Questions about the grid below. Counting starts at 0.
1) Find the entry at row 1, column 0.
2) Find the entry in row 2 and column 2.
3) Find the entry in row 0 and column 2.
4) Find the entry in the bottom-right corner.
5) Find the entry in the top-right corner.
6) Find the entry directly above 109.
7) Find the entry directly below the smallest entry.
8) Find the entry at row 1, column 2.
[[119 128 138 121 120 126]
 [109 128 135 124 126 115]
 [121 133 147 144 142 128]
 [126 139 133 126 139 142]
 [119 124 130 135 123 146]
 [131 133 116 128 138 153]
 [120 113 130 136 137 144]]
1) 109
2) 147
3) 138
4) 144
5) 126
6) 119
7) 121
8) 135

[[147, 146, 147, 145, 144, 126, 118, 125, 118, 129, 150], [125, 131, 123, 123, 123, 127, 136, 131, 126, 144, 127], [140, 133, 132, 131, 138, 120, 114, 121, 121, 129, 126], [125, 121, 130, 127, 125, 135, 134, 135, 135, 129, 119], [143, 139, 147, 141, 135, 135, 128, 133, 121, 117, 149], [139, 132, 135, 136, 137, 126, 116, 126, 129, 117, 133], [135, 119, 127, 128, 140, 124, 107, 117, 133, 99, 134], [121, 127, 131, 126, 124, 138, 142, 141, 127, 129, 117], [134, 132, 126, 131, 125, 122, 124, 124, 128, 135, 134], [134, 130, 120, 125, 139, 112, 108, 112, 110, 122, 134], [143, 140, 149, 144, 143, 131, 122, 129, 121, 124, 144], [122, 129, 123, 121, 121, 132, 140, 136, 126, 130, 121], [123, 128, 130, 125, 114, 142, 148, 146, 134, 120, 119], [143, 137, 141, 137, 151, 117, 105, 115, 118, 139, 126], [140, 139, 134, 134, 133, 120, 117, 122, 120, 126, 123], [142, 134, 139, 141, 148, 122, 107, 116, 121, 118, 151]]
Which number is the minimum? 99
The entry just right of the smallest entry -> 134
The entry just left of the smallest entry -> 133

[[123 115 137 128 132 132 125 144 139 116]
 [123 116 137 129 133 132 125 143 139 116]
 [126 142 135 132 138 124 107 116 138 110]
 [122 115 138 129 133 131 125 144 141 115]
 [120 114 139 127 133 131 126 149 142 114]
 [130 142 133 131 139 126 117 113 135 119]
 [121 109 140 127 132 132 131 154 141 117]
 [126 144 136 132 138 124 108 115 139 110]
 [133 141 128 131 135 127 126 111 128 129]
 [134 140 130 132 137 127 123 111 130 126]
 [121 116 138 127 133 131 126 146 141 115]
 [130 141 136 133 140 126 112 114 137 115]
 [123 116 136 129 131 131 126 142 138 118]
 [123 118 136 128 133 131 125 141 139 116]
 [137 137 126 132 134 130 133 111 125 136]]
Indices start at 0.
The entry directly above the smallest entry is 125
The entry at row 1, column 2?
A: 137
The entry in the top-left corner: 123
The top-right entry -> 116
The bottom-right entry: 136
The entry in row 0 and column 2 is 137
The bottom-left entry?
A: 137
The entry just left of 149 is 126
The top entry of the column that holds the largest entry is 144
The entry in row 1 and column 1?
A: 116
The entry in row 2 and column 0?
A: 126
The entry in row 0 and column 1: 115
The entry directly below the smallest entry?
A: 125
The entry just left of the smallest entry -> 124
The largest entry?
A: 154
The bottom entry of the column that holds the largest entry?
A: 111
The entry just right of the smallest entry is 116
The entry directly below the largest entry?
A: 115
The minimum is 107
The entry at row 1, column 0?
A: 123
The top entry of the column that holds the smallest entry: 125

x =
[[115 141 126 137 120 115 138 120]
 [117 127 130 128 134 128 135 134]
 [126 132 127 128 126 113 128 126]
 [110 128 129 128 135 132 135 135]
 [125 125 123 108 137 123 126 137]
 [135 125 125 109 131 123 124 131]
 [129 124 132 126 130 122 127 130]
 [103 136 122 122 131 130 138 131]]
Counting starts at 0.
Find the entry at row 0, column 2.
126
The entry in the bottom-right corner: 131
Find the bottom entry of the column that holds the smallest entry.
103
The entry in the top-right corner -> 120
The entry at row 0, column 1: 141
Find the entry in the top-left corner.
115
The entry at row 2, column 2 -> 127
The entry at row 1, column 0 is 117
The entry in row 2 and column 0 is 126
The entry directly above the smallest entry -> 129
Find the entry just right of the smallest entry.
136
The entry at row 1, column 2 -> 130
Find the entry at row 1, column 1.
127
